U: [ -5  16  -5  26  11   8 -12   9   1  29  12 -12  -1  -7  -1 -23 -18  -5
 -12  26  -1  -4  -2   4   2  15  15  12 -10   3  -7  -2  15  34  -5  -8
  18  -5  -1 -20  -3  -2  10   4 -10   8  20 -15  -2 -12   5 -11 -11   5
 -11  -3  -2  -3  10 -10  10  -2 -16]
Z: [ -5  13  -2  25  10   3 -11  10   0  26  11 -13   2  -7  -3 -24 -17  -3
 -12  28   0  -8  -1  11   0  10  13   6 -12   1  -8   1  15  35  -9  -7
  15  -3   4  14  -1 -24 -13 -20  21   6   1  21  13   8   3  -6  12  20
   0 -13  -2  -2   3 -32 -33 -18  20]
S: [ -4  15  -4  26  11   6 -11  10   1  28  12 -13   1  -7  -2 -24 -18  -4
 -12  27  -1  -6  -1   7   1  13  14   9 -11   3  -7   0  16  34  -7  -8
  17  -4  -1 -12  -1   0   8   3  -7   6  12 -11  -1  -7   3  -6  -7   1
  -6   0  -1  -2   5  -2   8   0 -11]
C: [ -5  13  -3  25  10   4 -12   9   1  27  11 -13   1  -7  -3 -24 -17  -4
 -12  28   0  -7  -1  10   1  11  14   7 -12   2  -8   1  16  35  -8  -8
  16  -3   1   8   0  -6  -4  -7   5   2  -3   6   3   5   1  -1   6   7
   2  -4  -1  -1   0 -13  -6  -6   7]
V: [ -2   7  11   1 -14   0  -8   9   1  28  12 -12   0  -7  -1 -23 -18  -5
 -12  27  -1  -5  -2   6   2  14  14  10 -11   3  -7  -1  15  34  -6  -8
  17  -4  -1 -29  -5  -5  15   4 -13  12  32 -21  -1 -18   7 -19 -17   9
 -18  -5  -4  -4  15 -17  11  -5 -22]
H: [ -5  14  -3  25  10   5 -12  10   1  27  11 -13   1   1  -2 -24 -17  -4
 -12  28   0  -7  -1   9   1  12  14   8 -11   2  -8   0  15  35  -7  -8
  16  -4   0 -48  -8 -10  25   2 -18  30  58 -35   0 -29  17 -36 -25  23
 -32 -11  -8  -9  29 -42  12 -12 -36]
T: [ -5  17  -6  26  11   9 -12   9   1  29  13 -12  -2  -7   0 -22 -18  -6
 -12  26  -2  -3  -2   3   3  16  15  14 -10   4  -7  -2  15  34  -4  -9
  18  -6  -1 -19  -3  -2  10   4 -10   8  19 -14  -2 -11   5 -11 -11   5
 -10  -2  -2  -2   9  -9   9  -2 -15]
Y: [ -5  12  -1  24  10   2 -11  10   0  25  11 -13   3  -7  -4 -25 -16  -3
 -12  28   1  -9  -1  13   0   8  12   4 -12   1  -7   2  15  34 -10  -7
  14  -2  -1 -27  -4  -4  14   4 -12  11  28 -19  -1 -16   6 -16 -15   8
 -16  -4  -3  -4  13 -15  11  -4 -20]
W: [ -5  11   0  23   9  -1 -11  10   1  24  10 -13   4  -7  -6 -25 -15  -2
 -11  29   1 -11   0  15  -2   7  11   1 -13   0  -8   2  15  34 -11  -6
  13   0   2  12   0 -11  -9 -12  12   4  -2  13   6   7   2  -3   9  11
   2  -7  -1  -1   1 -18 -16 -10  13]
K: [ -4  18  -7  26  11  10 -12   9   1  30  13 -12  -3  -7   1 -20 -19  -6
 -13  24  -3  -2  -3   1   3  17  15  17  -9   5  -7  -3  15  33  -2  -9
  19  -7  -1 -15  -2  -1   9   4  -8   7  15 -13  -2  -9   4  -9  -9   3
  -9  -1  -2  -2   7  -6   8  -1 -13]
asked: [ -4  15  -4  26  11   6 -11  10   1  28  12 -13   1  -7  -2 -24 -18  -4
 -12  27  -1  -6  -1   7   1  13  14   9 -11   3  -7   0  16  34  -7  -8
  17  -4  -1 -12  -1   0   8   3  -7   6  12 -11  -1  -7   3  -6  -7   1
  -6   0  -1  -2   5  -2   8   0 -11] : S
asked: [ -2   7  11   1 -13   0  -8] : W
present: [-13   4  15] : no

koluv: [ 11 -15 -51   3 -17  20 -15 -45 -23  -4]
rut: [-52   6 -18  24  20  -6 -44  27 -17  -4]
nub: [ 11 -15 -51   3 -17  20  -6 -44  -4  27]
kenil: [ 10 -23  20 -17 -51  -4 -15 -45 -15 -24]
order: [ -4 -23 -45 -15  20 -17   3 -51 -15  11] : koluv
asked: [ 20 -17 -51  -4 -15 -45 -15 -24] : kenil
present: [-17  20 -15 -45 -23] : yes
asked: [ 11 -15 -51   3 -17  20  -6 -44  -4  27] : nub
asked: [-17  20  -6 -44  -4  27] : nub

Bopu: [ 17   2 -18 -15 -15   3  16  12 -10]
tori: [ 25  -2 -27 -23 -15   7  18  18 -12]
Sono: [  0   3   9   8 -12  17   7  -5 -27]
Rimil: [ 18 -27  -3 -15 -12  25   7 -23  18]
lak: [ -2 -26 -23 -15   7  18  18 -12   4]
order: [-23 -15  -2   7  18  25  18 -27 -12] : tori
asked: [  7 -23] : Rimil
asked: [ -2 -27 -23 -15   7  18  18 -12] : tori
asked: [ 17   2 -18 -15 -15   3  16  12 -10] : Bopu

tesop: [  7  20 -18 -24 -17   7  50 -11]
Paze: [ -3  14 -13  12 -20   3 -12 -29]
Milag: [ 15 -11  22  -8 -25 -12  17  -5]
Likib: [ 50 -17  19 -18   7 -11   7 -24]
bano: [ 50 -17  19 -18   7 -11   7 -25]
Bagot: [ 19   7  12   8 -27   1   6 -20]
present: [-11  22] : yes
present: [ 7 20] : yes
order: [  7  19  50 -18   7 -24 -17 -11] : Likib
where: [-27] : Bagot, 5
where: [-3] : Paze, 1

